Each named move below is a turn or a mirror, shown by a few rows before and after it. Which moves, in which order, take the first row of each later pair to the second? The first pair is answered.
Ror:
-1 -2 3 -7 20 1 -17 1 4 -10 -3 -8 2 8 5 -14 -6 10 -19 6 -6 -15 -10 -13 27 8 16 -4 1 -3 -2 -7 0 13 -5 -1 5 -9 -1 -8 6 16 23 -1 4 -2 -> -11 -6 5 -12 -1 -2 -2 14 10 4 -7 -13 -4 18 5 -9 -10 2 -13 0 -3 -14 -12 -10 10 21 6 -4 7 1 -14 12 -4 19 1 8 -1 -11 -8 0 -6 14 29 -3 7 3
6 5 -24 -17 17 2 -35 -27 39 -22 6 52 19 -34 -27 23 -14 -2 -68 -11 -2 -33 13 -18 18 -4 26 16 22 -1 47 -22 19 -17 34 11 -5 -13 23 -18 27 40 -3 19 31 -27 -> -20 -24 -11 -30 -56 -10 38 26 33 14 -24 7 -23 10 -18 35 -11 -13 -36 1 15 -16 -1 3 -21 38 -18 24 44 14 2 47 -10 -7 54 51 -23 -12 -9 15 -19 17 15 14 29 -4
-4 20 27 -2 -9 17 8 -31 6 22 -26 14 -17 -18 24 -9 16 -13 -1 -4 -10 18 -20 3 -15 -4 -1 -4 18 -18 -10 -77 9 -38 -2 -8 -15 -7 -24 29 -22 -3 -4 -2 -29 2 -> 4 22 29 -3 -11 18 15 -29 6 24 -19 10 -11 -19 23 -6 19 -17 0 -1 -13 22 -18 6 -17 0 -5 -11 18 -18 -15 -73 13 -44 -1 -10 -12 -4 -21 21 -31 3 2 4 -25 -3
mup:
-10 11 -8 18 -26 -23 35 -15 -11 33 -3 -28 -34 -2 10 0 -28 5 22 -27 -14 37 -22 20 -10 28 -4 -10 8 4 13 -45 4 -8 17 3 -7 16 -21 50 -35 -9 13 -15 -16 -2 -> 1 1 -34 -40 -14 -34 -26 9 14 -10 13 1 1 16 -1 -12 -22 31 13 6 6 -22 -1 4 6 4 39 -35 36 -4 33 -51 -10 -12 -5 -17 34 19 4 -2 -33 -2 4 0 -24 7
10 -7 5 -9 23 -8 -10 7 26 0 -1 -3 -4 -17 10 14 -7 0 -20 17 -1 1 4 -5 3 14 10 0 2 2 24 1 -10 -10 1 -9 12 0 -9 -4 3 -11 7 8 -11 4 -> 10 -4 9 4 30 -9 -1 0 17 0 -9 -3 -1 -28 10 19 -11 -5 -21 8 -10 10 7 -3 -1 18 -1 -2 -7 7 22 4 -1 -7 4 -8 4 2 -12 0 12 -12 -1 3 -15 1
-4 -18 -10 -11 -22 6 25 19 -9 -4 11 -16 5 27 6 -7 -22 3 28 25 1 -13 -9 14 -18 19 -7 1 16 -1 -2 -13 -20 1 6 -2 5 10 -1 -1 -46 -3 16 1 -2 13 -> 4 -21 -9 -15 24 14 -14 14 -15 -29 12 6 33 15 -5 -7 -9 0 12 30 -1 -39 13 -12 0 -9 2 1 -3 -3 12 -2 -8 2 -6 -15 15 6 24 -38 -11 9 -3 5 0 13
-18 -11 -16 13 -16 13 -14 7 8 -12 26 -22 -18 30 26 -29 -17 5 -22 -8 -1 -34 -2 3 9 22 -2 -4 5 -39 -19 20 -3 -7 -5 20 24 -3 8 -18 -9 5 -2 -19 -6 -8 -> -12 -11 -12 25 11 22 -22 3 1 -17 24 -11 -5 23 23 -26 -9 -2 -29 -7 -3 -30 2 -12 18 3 -1 0 -10 -42 -15 24 8 -5 -1 16 24 -6 17 -17 14 10 -14 -21 -1 -8
difev:
17 -7 28 26 20 21 1 -9 -11 -9 -15 1 10 -10 3 6 29 -12 -9 6 -11 4 6 -4 6 -12 -21 9 -35 -3 -18 47 19 25 18 -6 -27 -9 9 -23 46 24 -19 0 11 7 -> 18 -11 17 5 15 13 -11 11 -6 -17 -11 4 23 3 -3 6 31 -10 -5 23 4 -12 15 -6 -1 -13 -3 2 -22 -4 -16 62 11 25 8 -6 -19 -8 13 -38 36 29 -17 7 4 12
-9 3 8 6 11 12 -22 -4 -13 -14 -5 14 13 0 7 0 5 -4 3 13 -6 -15 5 9 7 -21 -10 5 -15 4 4 9 -3 7 3 -9 -6 11 -3 -9 13 4 -19 1 -3 10 -> -9 6 7 -2 8 9 -22 7 -6 -18 -2 13 17 3 1 3 2 2 4 13 -2 -25 10 7 8 -21 -8 1 -16 4 3 2 -6 8 0 -10 1 12 -1 -18 9 3 -14 1 -6 10
-1 -2 -8 -21 -40 -15 9 21 5 3 7 -9 -10 17 12 -9 -2 17 -2 11 16 -4 -9 15 -15 21 7 -5 35 -1 -17 -13 -14 -15 -3 7 18 6 -15 12 -32 -18 4 -4 -3 4 -> -1 0 -8 -9 -41 -14 9 9 0 9 9 -10 -16 9 14 -9 -11 16 1 2 8 12 -14 18 -17 19 8 -1 29 -2 -14 -23 -6 -10 0 12 8 6 -17 26 -33 -21 11 -8 -2 -3
Pairs:
(2 to 3 moves a pair)
-10 -2 18 47 0 -12 24 -19 -5 32 2 -26 -26 -32 4 5 -5 -10 -7 -20 -25 36 6 7 -7 18 -30 0 3 6 -9 -15 27 5 7 15 -24 -9 -19 41 -14 -12 15 -24 -7 -13 -> -5 -5 -23 -1 -2 -29 -36 -2 20 0 26 3 -1 -11 -6 -17 -5 25 -6 8 -5 -18 14 -4 2 10 24 -22 43 -5 18 -64 1 -13 -17 -4 27 10 -1 2 -37 -16 15 -6 -19 -13 -> mup then Ror
-21 -5 -3 -10 -24 -24 -3 20 -1 14 -11 -21 -17 26 -4 19 -23 -2 -3 -2 13 13 12 1 7 6 -13 5 -2 6 -13 22 -11 -4 5 5 -5 12 -7 -4 -11 27 -3 -15 0 4 -> -19 8 -8 -6 -23 -26 -4 2 1 11 -10 -18 -27 12 2 11 -33 2 2 -10 3 20 4 8 13 6 -7 -2 -1 2 1 -19 -7 -11 4 2 -2 15 -11 6 -21 20 5 -14 -5 1 -> Ror then mup then mup
4 -13 16 -20 -35 5 8 38 7 -9 -12 16 -20 30 -2 18 -31 8 27 0 34 -8 -2 21 -7 30 15 -11 24 25 13 0 -12 8 -28 2 25 30 16 -31 -45 -21 3 -20 -4 17 -> 9 -20 30 -19 -21 20 6 38 1 -14 -19 24 -10 27 -4 33 -14 -4 20 8 32 -21 7 14 -13 27 1 -6 2 34 -2 51 -13 18 -24 5 11 19 23 -46 -14 -9 -8 -19 10 16 -> mup then Ror
-4 13 4 7 27 19 -32 -5 2 1 1 27 20 -7 -7 -8 4 6 -3 0 0 -18 -12 -15 18 -13 -7 0 1 4 16 -6 -13 -1 -7 -8 12 -4 0 -24 19 2 -11 2 -8 2 -> -12 22 -9 10 10 6 -25 -7 6 11 6 21 4 -12 1 -12 -5 12 8 -6 -10 -4 -23 -2 15 -3 -7 -3 3 2 24 -46 -10 -12 -4 -8 5 5 -7 2 -5 -6 -1 2 -13 -7 -> mup then mup then Ror
-2 -29 29 7 -12 -8 34 -9 16 17 -4 -8 -22 17 12 -22 -7 11 -2 -14 11 -10 -27 -8 5 29 17 8 14 -12 -10 1 -7 -14 -18 33 -7 -2 -34 2 -13 -14 -10 16 21 0 -> 4 -24 36 26 9 -7 32 -21 9 18 -9 1 -20 5 11 -20 -3 4 -12 -21 0 -2 -26 -21 8 24 3 15 1 -9 -9 11 4 -14 -11 23 -19 -3 -28 7 8 -8 -10 12 33 -8 -> mup then mup then mup
39 -60 30 24 12 -4 20 -42 -12 33 -21 -47 -29 -2 8 31 -22 -27 11 13 20 38 -23 -5 -27 9 -12 2 -25 9 5 32 12 19 -24 16 11 19 63 18 -11 -15 1 24 -5 20 -> 45 -58 32 17 37 3 -4 -46 -11 18 -14 -37 -14 -9 2 30 -8 -26 1 19 13 18 -13 -17 -16 -2 3 10 -41 7 14 37 17 21 -30 11 15 15 76 -6 12 -11 -9 28 -2 19 -> mup then mup then mup
11 -10 -6 -8 1 2 3 27 10 3 11 7 -17 11 5 -14 -18 14 14 35 -7 -32 -3 5 -12 2 6 -11 30 -18 18 -21 -30 12 -8 -9 24 -5 28 -9 -15 -39 48 10 -16 20 -> 4 -12 8 14 -8 6 34 18 -2 24 4 -16 -31 9 11 -14 -18 1 16 17 -18 -1 -14 18 -15 11 -23 -3 12 -9 9 -19 -20 22 5 6 2 -8 17 23 -22 -38 51 -2 -15 17 -> mup then mup then mup
7 5 -16 -29 -13 -15 -3 31 17 -26 -1 -1 16 23 -10 8 -3 10 13 29 19 -39 23 1 9 12 11 -1 5 3 -12 48 -13 3 -19 6 -1 2 2 -35 -2 7 4 15 8 23 -> 9 11 6 21 33 5 8 -10 -3 -11 -5 3 23 -11 -7 17 -1 -11 -5 1 -5 3 16 -10 14 -2 -16 17 -45 4 -12 50 14 11 -12 6 -28 -12 1 -16 49 21 -8 2 16 6 -> Ror then mup
-1 -4 -27 -33 -14 -1 -43 40 4 -35 -39 14 30 31 -18 10 33 -10 -24 39 23 -40 11 10 -25 -16 16 -5 16 2 12 43 -14 2 -1 8 12 -29 19 -31 -2 6 12 21 -2 -13 -> -10 -9 -30 -21 -46 -12 -9 52 4 -13 -42 -11 1 42 -5 9 20 -6 -1 29 22 -18 -4 34 -45 5 0 -9 36 17 0 31 -14 -2 5 22 5 -20 5 3 -39 -2 22 15 -9 -5 -> mup then mup then mup
-7 -8 25 19 -10 4 28 -2 -8 24 -13 -15 -6 -1 11 9 3 -5 4 -10 6 16 -4 -1 -20 12 -18 5 -13 2 -8 19 1 12 20 8 -13 0 -12 16 -3 -4 7 -12 0 6 -> 6 0 22 22 17 13 5 -5 -6 5 -8 2 9 -18 4 15 14 -9 -10 -7 4 8 12 -17 -11 -2 -8 7 -32 0 -7 25 11 13 14 -1 -7 -4 0 -1 29 3 -2 -10 4 5 -> mup then mup then mup
11 -19 -15 -19 12 -2 -38 3 21 -21 2 8 1 0 0 -7 -12 12 9 9 23 -24 4 10 12 3 29 -16 21 1 25 -9 -10 -5 -9 -13 28 1 26 -42 12 6 4 8 -12 8 -> -1 -12 13 28 -14 0 23 -13 7 20 -14 -22 -29 -19 14 6 -21 -8 11 -18 0 33 -23 25 -1 18 -20 2 2 3 -4 0 8 5 10 4 -9 2 -3 21 3 -4 11 -13 -5 -4 -> mup then mup
-12 -25 -2 -24 -12 -10 -22 22 27 -8 13 9 7 11 3 -20 23 16 -6 27 0 7 12 15 -9 12 12 36 6 -5 -25 -6 -10 2 -20 -31 41 4 46 -20 -9 -15 2 -3 -36 15 -> -18 -24 5 -8 -36 -20 9 23 28 11 11 -5 -9 18 9 -15 16 13 7 16 -6 28 -4 24 -14 28 -4 42 16 -6 -30 -11 -2 3 -14 -19 29 8 32 9 -28 -23 10 -10 -41 9 -> mup then mup then mup
24 3 -46 -28 -42 -23 -9 27 42 18 0 -33 -22 27 13 -25 -9 -9 24 38 41 -44 14 -29 -24 31 21 20 69 -35 -39 21 8 2 -17 8 24 6 -45 -12 -11 -52 11 -28 25 1 -> 42 38 -27 31 44 2 -36 -54 25 9 6 -8 10 -40 10 -24 -3 -31 -16 2 2 -8 16 -58 7 -6 7 37 3 -41 -21 -4 55 7 -18 -8 -3 2 -26 -13 73 -33 -8 -34 48 -34 -> Ror then mup
-14 10 -24 6 -1 -1 -36 -9 39 -12 14 19 10 -14 30 -38 -8 53 -3 14 6 -22 -9 -41 -4 43 13 -27 1 -3 30 -18 -8 26 12 -16 12 19 32 6 15 3 -9 -26 -50 0 -> -15 6 5 31 17 12 -10 -19 21 3 -3 14 8 -20 26 -24 2 26 -12 0 -5 -2 -10 -46 -15 41 -27 -7 -34 5 13 31 6 45 26 -2 -18 7 35 11 56 8 -18 -35 -38 0 -> Ror then mup then mup
16 9 -16 -36 49 4 -49 -4 -24 -15 -27 12 40 -11 -8 -16 52 17 -3 1 12 -23 33 -37 25 -8 -10 -29 7 3 -9 38 -17 3 -12 -1 -12 20 37 -76 29 6 -27 5 -1 5 -> 22 33 -32 -3 59 -1 -52 -49 -24 -5 -8 14 21 -35 7 -30 28 23 -5 -33 -13 15 12 -20 39 -6 1 -34 4 -4 22 -68 3 -11 -6 -13 -7 28 17 -39 8 -6 -16 -7 -13 -16 -> mup then mup then Ror
-1 -3 4 4 33 4 -17 -17 24 -27 17 37 21 -3 7 -2 12 7 3 13 13 -31 26 -23 10 -15 -2 -14 9 3 5 -8 4 -1 -38 -32 -3 6 21 -47 25 21 -2 11 -6 4 -> -10 -13 -11 -14 -8 -9 -8 10 35 -26 19 14 8 19 7 -8 -2 17 18 19 20 -41 20 -3 -1 4 8 -25 41 3 -3 -30 -12 -7 -33 -28 10 13 7 -37 -21 7 7 11 -14 13 -> mup then mup then mup
-1 10 -47 -29 -44 0 13 37 26 14 18 6 24 45 -24 0 -33 33 38 23 43 -33 13 -18 -17 14 24 8 20 -21 4 35 -36 4 -29 10 50 1 -14 44 -53 -24 -18 -5 24 -16 -> 4 36 -17 46 -18 12 49 -24 4 42 6 -2 3 -7 -13 6 -38 1 28 -24 5 36 -9 -10 -14 13 -22 33 -31 -15 -1 12 8 17 -5 22 11 -5 -33 93 -26 -21 -23 -25 36 -43 -> Ror then mup then mup
-12 -1 -10 -2 17 -32 -6 -19 -14 3 14 10 -13 -14 -10 -22 18 22 4 -7 -10 9 -3 9 13 16 9 -17 12 -23 29 -82 -3 -20 11 -59 12 2 6 0 13 1 -22 -12 20 8 -> -18 -23 -8 -39 -17 -43 6 32 -13 1 8 -5 -12 23 -15 -17 27 25 21 14 17 -19 4 12 -9 27 -2 -14 38 -13 9 -12 -30 -9 7 -47 13 -5 6 -21 -3 -7 -15 -5 19 36 -> Ror then mup then Ror
